Where one turn sends some rows of the set: a few examples, then the rows asked
varok: [ -6  29   9  -4 -10  18 -16   1  12  27  11  10  -4   1  16 -29  -5 -20
  -7  -7 -20  15  -5   2   8  14]
rase: [-12   3   4   6 -12  -3   0  16  21  14  12  17  -1   0   6   3  19 -14
 -10  12 -16   1   9  11  -2   7]
gup: [ -5   5  17 -22  14   5  -7  -9  30  23   6  25   0   9  -5 -17  -5  15
  -5  18 -23  20  -4  -7 -11  12]
dupok: [ -5   7   8 -21  18  -7  -6  -6  34  30   1  24  -1   9   0 -21   7  14
  -6   7 -21  20   5  -2 -14  13]
folu: [ -2  11  16  -3  -4  -1  -3   9  18  21  14  28   6 -10   8   5  18 -15
 -20  10 -27  10   4  16  -1  17]
tose: [-13  -7   8   8 -18   0  -2  -1  18  16   3  20   7  -6  14  -3  13  -4
  -2  13 -13  11  16  10  -2   1]
bibed: [-20  11   4  -7  19   0 -13   0  27  22  -2  20   2  13   6 -23   6   9
  -3  11 -26  12  12 -18  -7  13]
Nisu: [ -2  22   9  -4   3  21 -15   1  21  30  18  25 -10   0  24 -28   2 -15
  -2   2 -13  12 -16  -3  15  11]
zugi: [-23   5   7  -6   9  15 -16  -1  15  22  -4  26  -4  22  -7 -20   6  11
   0   4 -22  12   5 -11   2  11]
ges: [ -3  13   4 -14  -1   9   2  -7  24  27  17  23 -18   7  21 -23   1 -19
   5  -2   2  13 -10   4  12   6]
vuni: [-20   0   8   5 -18   3  -5  13  21  13  10  20   9   1  17   3   5  -9
 -20   4 -13   8   5   3  -9   1]
kitig: [-20   3   4   2  13   6 -22 -15  24  25  -3  20  -2  16   1 -19   5   8
 -18  11 -24  12   1 -12  -2  17]
miv: [ -6  16  24 -10   8   4  -5  -8  24  16  -4  20   2   0  -7 -31  11  -2
 -18  16 -21  -2   7  15  16  18]
vok: [ -7   7  12 -15   7 -11 -10 -12  34  21   0  29   0  14  -2 -18 -11   5
  -6  18 -15  20   0   0 -15   5]
momom: [ -4  18  12 -10   1  29 -13  -3  23  24  18  19  -7   0  12 -25  -8 -23
 -14   4 -16  27  -9  -1   9   5]
Furu: [ -5  17   6  -8   9  24 -11 -11  11  16   6  15  -6  -3   5 -20  16  -1
  -6 -15 -13  -1  14  -7   0  -4]
Bireg: [  1  18  20 -13  19   6  -1   1  17  18  20  14  -3 -10  -5 -33  -3  -2
   1   5 -14   9   5  14   2  -4]
kekuz: [  2  11  13  -8   3  -6   2   1   7  16  20  21   7   5  22 -13  -2  11
  -1   2  -9  -5   6  18   9   1]
lal: [ -6   9  15   8  -6   2   3  -3  15  23  13  19   5  -9  11  -1  12  -8
 -27  18 -34  10   4  14  -3  14]
Tet: [-11   7  20 -25  12   1  -8  -3  21  24   1  39  -3  13 -10 -20  -5  10
   0   7 -20  21   1   3  -5  10]
zod: [ -9   2  14  -2   0   3   4   5  14  31  14  18   5  -3  11   2   2  -8
 -26  13 -24   7  -3  25  -7  18]
zale: [ -1  16   2  -8 -11  -1  -3  -5  12  33  20  15 -14   1  10 -25  -8 -12
   0 -14   0  12  -3  10   5  11]
lodun: [ -4   5  -3  -6   0  13  -5  -9  15  33  25  23 -23   4  11 -16 -11 -14
  -5  -2   2   9  -1  -2   6   3]
Kiti: [  3  17   8  -2  -8  -1 -12  -7  22  14   1  31   8   7  -4 -16  11  11
  -5   7  -1  -7  12  -3   4  -1]
Zakug: [ -1  12   2 -17  -7   9   3 -10  13  29  26  24 -14   7  14 -25  -8 -19
  -7  -4  -3   6 -11   3   3  10]
nul: [-10   1   7   8 -21  -5   5   3  23  14  12  18  -2  -5  10   0  11  -5
 -17  13 -18   6   9   8 -10  -1]
lafav: [-22  -1   7 -10  13   9 -11 -10  24  17   2  19  -5  14   0 -17   1  14
  -6  12 -20  11   5 -22  -2  13]
fesil: [ -7  19   5  -6  -8  23 -12   1  16  22  23  18  -4   6  15 -34  -3 -20
 -13  -1 -15  11 -16  -6   8  10]
tero: [ -7  10  17 -13  -5  20 -10   6  19   9   0  10   4   1  25 -23  15   4
 -18  -4 -25  -1   0  16  10   5]
goz: [ -4   0  19   3  -5   7  -6  -1  15  29   4  23   6 -17  12  -6  10  -4
 -13  20 -32  11   8  22  -1  16]

vok turns into zod
zale turns into Tet
Bireg turns into miv
Now these:
gup turns into lal
folu turns into Nisu

Where one turn sends some rows of the set: a few examples, then the rows asked
toti: [-14 -13  10 -12 -10   1   3 -12  10   0   2   3  -6]
fegod: [  4 -12   9  -1  10   3 -12 -11  -7  12  -6  -7  -6]
budu: [-15 -12   6  -5  -2   1   2 -15  13   9   6   0 -10]
feko: [-18  -5   0  -6  -1  -4  11 -10  12  11   8  10  -3]
Bonif: [ -3   2  -3  -3 -18  16  -6   0   8  -9  10  -3 -16]
Sof: [  9  -6   6   4   4 -13 -13   8   6   2  -5 -11   9]
Tode: [ -5  14  -7  -3 -14  14  11   5  -1  -9  10   3 -10]
boz: [ -4   6   0  -1 -18  15  -1   1   1 -14  10  -3 -14]
mono: [ 4  2  6 -5 17  4  5 -5 -9 15 -8  6  7]
Ruti: [12  6 -9 11 11 -8  5 12  3  6 -6 -8  7]
fiso: [ -5   8  -9   1 -20   5   5   2   5 -10  12  12  -5]
tes: [ -4 -10   1   3  12  -1 -12 -11  -5  10  -2  13   3]
ruzi: [10  5 -7  6 10 -9  0 15  6  3 -6 -9 12]
non: [ -8   7   0  -7 -21   1   1   3   0 -10  11  13  -2]
Guvu: [-14  -3   4 -15  -7  -3  16  -7   6   6   3  11   0]
dev: [ -2  12   0  -9 -15  13  13   4  -7  -4  10   4 -11]
diman: [ -6  -5   6 -10  -5  12  13 -10   1  13   7  -4 -16]
vabip: [ -8  10  -5  -2 -19   5   0   3   3 -15  10   9  -4]
nef: [ 10  -3  -1   8   8  -9 -12  10   9  -2  -6 -12   7]
rufu: [ -1  -5   8  -1  11  -4 -10  -8  -5   9  -7   9  13]
Nof: [  7  10 -12   8  10 -10   0  12   1   9  -6  -5  10]
Fos: [  0  10  -7  -1 -15  15  10   1   1  -8  11   1 -15]
falo: [-13  -5   1  -7   2   5  16 -12   8  15   5  -1 -12]
val: [-12   0  -2 -11  -8  -3  14  -5   5  13   7  16   0]
mebi: [ -2  -7   1   1   6 -12 -11  -6  -2  12  -2  12  11]
vafo: [  5  13  -6  -7 -16  10  14   0   1  -8  11   0 -14]
nud: [ -8   6  -9  -3 -20   5  -2   5  10  -8  10  11  -3]
Zupu: [  0  10  -7  -5 -20  -1   3  -1   6 -13  12  10  -5]
tuv: [ -3  12 -11  -6 -13  16  12   6   4  -1  10   3 -12]
gulo: [ 14  -1   5   1  11  -1   1  10  -1   8  -6 -19  -1]
tam: [ 16  -1  -3  12  10  -1  -3   6   4   2  -7 -18  -1]
Zosof: [ 22   3   0   4  10  -2  -3   5   1   2  -5 -17   0]
rul: [ -2   2  -3   2 -19  11  -3  -2   6 -14  11   2 -13]
pokub: [  3   4   0  -5 -20   7   0  -5   5 -15  11  -1 -15]
zed: [ -3   2   7  -6 -18  13  -4   0  -3 -10  10  -1 -14]
Sim: [ 11  -2  -5  13   6 -11  -9   7   8  -1  -5  -7   8]
zelu: [ 17   1   0   7   5 -12 -13   5   6  -1  -4  -8   7]
sasi: [  9   3  -2   1   8 -13   5  16   1  10  -5  -5  11]
rize: [ 11   5  -4   8  12   3  -4   7   0   7  -7 -20  -3]
Miz: [ 19   9  -6   4  10 -10   2   9   3   4  -4  -5   9]
gog: [ 4 -6 14 -2 14  7 -7 -9 -8 10 -8 -3  2]
dapug: [ -2  -2  -5  -1  17   4   2  -8 -10  16  -2  12   3]
zev: [  0  -8   2   1  16   9  -7 -12  -8  13  -4   3  -5]
sol: [-10  -6   8 -15  -4   9  17 -10   4   6   2  -1 -11]
Vabol: [ 13   1  -2   6  12   0   0  13   4   4  -6 -19   1]
nezun: [  5   0  -5  10   5 -10 -17   5   7   0  -8 -13   7]
Luzu: [  5   1  -1  -3  14   2   9  -3 -12  22  -4   2   2]
neni: [-12 -13   9  -7 -13  -1  -6 -14  10   4   8   5  -7]

nef turns into boz
Miz turns into Zupu
nezun turns into Bonif
Now these:
Sim turns into rul
mebi turns into neni
dapug turns into feko
non turns into Sof
toti turns into gog

Where one turn sends some rows of the set: a few examples, then the rows asked
Kaza: [-15 -12  -7  23  -1   0  14  -5 -12  21   7   3   4  32   3  -9  -3   0
   1  10   5  11  -8   1  -5   7  23  -4   8 -17  -4 -16  -6 -11]
miba: [  4  -1 -11  17  11  -8  -9  -8 -29  17 -17  10  -9  -2  -5 -15  -2  -4
   0  -5  -3   1  13  -1  -7   2   5   7  17   4   8 -15 -10 -16]
Bazur: [-12  -2 -13  10 -16 -12  10   3 -23  17  -3  19  11  23  17  -1  -7   8
   0   4 -20   3 -11 -14  -2  12  19   5   4  -5   2 -13  -5 -16]
tola: [-27   4  -9  27   4  -1  19   1 -13  17  -5   3   1  38   7 -12  -3   1
  -2  12  -4  -4  -5   6  -2   6  15  -1   7  -2   5 -10  -8   0]
Gerig: [  4 -23  -9   3  -6 -25  -8  -5  10  19  -8   2   3   8  -5   3 -10   4
  -9   8   4  -6 -17 -16   3   5  14   0  24  -3  10  -8  -3   3]
Padi: [ -2 -27  -4   7   4  -3  -3   2 -12  20  -4   8   8  31  -2 -12  -6  -2
 -12  14  18  -3  -5  -9  -4   3  13   6  13   8   4 -17 -20  13]
Fave: [ -6   2  -6  17 -14   4  12  -9 -10  20  12  10  -3  -8  -3   5  -1   6
 -21   1  -1   7 -34   2  -5  15  20   0  14   3  -9   3  -3   5]
Nus: [-15 -19  -5   6  -6   3  -1  11  -6  20  -4  -3   7   2 -11  -4 -14   3
  12  16 -16  -8  13   0   9  10   9   2  34  13   0  -5  -2   3]
ganak: [-23   0  -6  12 -17 -10  -5   1 -26   1 -15  18   4  16   2 -17   0   9
 -11   9 -21   8  -5  -3  -6   4  12  15  21  -9   2  -4  -8  -7]
Pude: [ -8  -2  -6  12 -11  -1   1 -12 -22  19   7   3   2 -23   5   2 -11   3
 -21  -1  10  14 -11 -15   8  16  28   2  15   4   5 -20  -8   0]
Lir: [ -6  20  -4   8   5   5   0  -7  -8  15  -5   6  -7  -7   9   2  12  -2
  -8   6   9  -1 -19   8   7  16  10  -8  11  22   6 -14  -1  -2]
kipo: [-21  17  -5  -1 -12  -9  -7   3 -11  14   0   2   0  10   9 -13  -7   3
 -29   8 -26  -5   3   3   5   9  13   5  24   7   2 -11  -7  -3]
Sena: [-10  11  -4 -10   0   5  14 -19 -22  15  -5  -6  -9  10 -14   3 -11   4
   1   4  -9   0  -7   5   0  26  21   7  16   5  17  -2  -5   5]
vili: [-11  17  -5  10   5  -2  -3   7 -25  20 -10  11   0  19   6  -9  -2   0
 -16  12   4 -10  -1  15  -2  12  12   5  -5  21  12  -8  -8  -3]
perem: [-26  11  -8  23  -1   1  22  -4   1  26  -4   1  -5  21   9  -5  -2   5
  -9   8  -2 -10 -15   7  10  11  15  -9  21   9   0 -18  -1   1]
let: [-18  -4  -5   6   3  10   4  -1  -1  15  -5  -4   2   9  -1   9  -7   3
  -4   9  25  -3 -20 -13   2   8  12   4  24  16   7 -10  -7  20]
vek: [  1   5 -11  11  -1  -7 -11  -8 -29  19  -8   8  -6  -5  -8   5 -16   0
  -1  -9   7  -3  12  -2  -7  12  16   5  26  -1   9 -20 -12 -21]
kezu: [-10   7   0  12  -5   4  10  -3  -8  21   7   1  -7   7  18   2 -10  -2
  -1   5 -24   3 -16 -14   7   3  14  -7   8  14  -1 -15  13 -13]
muziz: [ -5 -24 -11  -2  -5  10   8  10 -19  13  -9   0   5   4  -3   0   0   3
  11   2 -11  -2  10   2   9   9  12   6  34  -1  -3   3  -9   4]
Moge: [-19   8  -8  13  11 -12  -7   0 -21  14 -15   2  -8 -12  -8  -8   6  -5
  -5   1  -5  -4   8  -6 -11  -4  -4   1  17   9   1 -11  -4 -12]
Bebo: [-13  -7   4  13 -10 -12 -10   0 -32  13   2  20   3  22  -7  -5  -5  -2
  -5  18  13   2  -1   3 -13  10  18   2  -3   1   3 -14 -11 -14]
lemar: [  6 -26  -5   5   3 -15  -8   7  -5  14  -5  -6   2  22  -3   5 -15  -7
 -15   8   1  -8  -8 -11  -7  -6  14   2  13  -6  11   1  -5   0]
pevak: [-14 -10  -3   5  13   8   2   8  -8  17  -7  -5   2  23   2  -6  -4  -5
 -16  13  15  -7  -9  -8  -2  -3   6   5  10  19   6  -7 -10  21]
buv: [ -5  -6 -10   5  -4 -16   1  -6   7  15 -20   1  -6   6  -2   5 -11   9
  -3   1   6  -9 -18 -14   8   5  14  10  24   6  17   2   4  14]
Zaz: [ -5   2  -7  30  -7  -9   0  -4 -14  13  15  15   5  21  -6 -16 -14  -2
 -14  14 -17   0 -12   4 -11  15  14   4  -3   7   9   1 -15   9]
Pofe: [ -3  -9  -6   7   5  -6   2   5  -8   9 -17  -7  -7  20   0   9 -16  -1
  -9   1   2 -11 -11  -9  -1  -6  13  11  12   3  19  11   3  12]
vebog: [  0  -6  -5   4   1  -4   4 -25  -7  18  -9   6  -2   4 -20 -15  -4   6
   9  16 -16   6 -15   0  -1  26  12  -1  21   9  16 -15  -5  -2]
mefuz: [  1 -22  -7  23 -16   1 -10   3 -22  10 -12   2   7 -20 -11   3  -1   8
  -3   9   9   1   4  -9  -7   4  17   5  17  -5  -3  -2 -13   4]
Vepar: [ -6 -23 -10   5  -5  13   2  16 -13  21  -9  -3  12   1  -7   4 -11   5
   7  10 -13  -6   5   5   6  10  13   2  37   7  -2  -2  -4  -4]
Beral: [ -4  -4  -1  19 -10  13 -10  -8 -21   1  -5   7   0   4   1  -6  -8   3
   2   6 -13  24 -17  -5  -6   6  19   7  27 -12   2  -8   4 -16]
Pidi: [-22  13  -9   7  -1 -11  -8  -1 -21  16  -6   0  -4 -14 -11  12  -9  -2
  -6  -3   5  -8   7  -7 -11   6   7  -1  27   5   2 -16  -5 -17]
zoda: [ -8  -4   5  11 -10  -6  -7 -14 -15   9   7  16  -4  -3  -5   5   9  -4
   3  11  18  11 -19  -5  -4  14  15 -11  13   2  -4 -19  -4 -13]
dirar: [ -3  12   0   6  -5  13 -12  -6  -6  14   9  -9  -5  -2   8  -2 -15  -2
 -15   4 -19  10  -8   1   5  10  20  -3  30   5   3 -14   4 -12]
sekeg: [ -2 -13  -8  25  -4  -7  -7  -9 -28   8   7   9  11  -4   2 -15 -12  -4
 -11   8   1  19  -1 -16  -3  11  22   5   1  -4  14 -19 -17  -1]
tirir: [-17  -4  -2 -13   1   2  13   0 -30  16  -5 -10   0  14 -17   8  -3  -3
 -20  11 -13  -6 -10   6 -16  11  14  -1  12   1   2   1  -7  -6]
Vul: [-13  -2  -4  16 -14   1   9  -1 -16  19   1  10   4   8  11   7 -10   8
   8   6 -14  13 -23 -19  -2   7  20   1   9  -1  -3 -12  12 -21]
zodo: [ -7   9  -5  30  -4   5   8   1  -9  19   4   9  -2   5  -1  -5  -9   1
 -26   9 -16  -7 -28   9  -8  10   9  -2   8  21   2   2  -4   8]
Zuda: [-15 -19  -5  -1  -7   1   5   4 -12  12  -3   0   1   5  -8  -8  -4   1
  16   8 -15  -3  17  -3  12   8   8   6  31   5  -1   2  -7  11]
Rol: [ -4  -4  -8  17 -16 -10   4 -13 -15  14  23  15   3   8  -7  -6  -7   3
  -9   4  -1  13 -17  -3  -8  20  24   6   2 -10  -3   1 -14   6]
gumep: [-23   8  -5  20  -6   1   7   2 -25  14  -8   3   0 -17   6   2  -9   0
 -34   5  -3  -4 -13  -8   5   5  14   0  14  22   9 -13  -6   7]
Rame: [-14  -6  -5  19  -5   2  17 -11   1  30   7   0  -2  15   5  -2  -1   4
  -5   8   7   5 -18   2   6  12  24 -12  23  -5  -9 -23   0 -11]
Maf: [ -1   1  -7  19  -7  -1  -9   4 -13  13  -8  -8  -1 -13  -3  -4 -11   0
 -12   8  -4 -17  19  -2   5   8  12   2  13  17  10  -3 -15  20]
kebad: [ -5 -11 -10  16 -14  -9  -8   8 -26   8 -10   1   7  -5  -7  -4  -4   4
 -10   7   2 -11  20  -5  -4   7  15  10   8  -2   4   1 -22  14]
Vasov: [ -6 -21  -5   7  -6   0  -2  -7  -4  17  -3  10   7  16  -5   2  -8   5
  -1  10  27   1 -17 -14   0  14  18   4  27   6   6 -20 -16  13]
Geg: [-18  -3  -6  32   2  -5  -2   5 -31   4  -8   9   8   1   3 -15 -10  -7
 -23  13 -11   2  -3 -10  -6   1   9   3   1  15  17 -12 -15   5]
zufa: [ -8   7  -8   7  -7 -10  11   1 -16  18   3  10  -1  22  23  -6  -6  -1
  -8   3 -30  -7  -5 -10   7   8  13  -2   3  11   3 -15  -3  -8]
pape: [ -8 -21  -3   3   3  -7   3  -6 -16  19  -9   2   7   9 -23  -9   4  -1
 -12  23 -20   0 -18   2 -17  12   5  -8  17   5   1 -12  -7 -13]
bur: [  5 -10  -4  26  -8   9 -11  -1  -9  14 -10  -7  -1 -27  -7   4  -8   3
  -5   9   4  -6   2  -5   3   6  14  -2  21  13   2  -6  -5   9]

ganak turns into Beral
vek turns into Pidi
Vasov turns into let
Now these:
tirir turns into pape
bur turns into Maf
Nus turns into Zuda
zufa turns into Bazur
tola turns into Kaza
buv turns into Pofe
vili turns into Bebo
zodo turns into Zaz
Pude turns into gumep

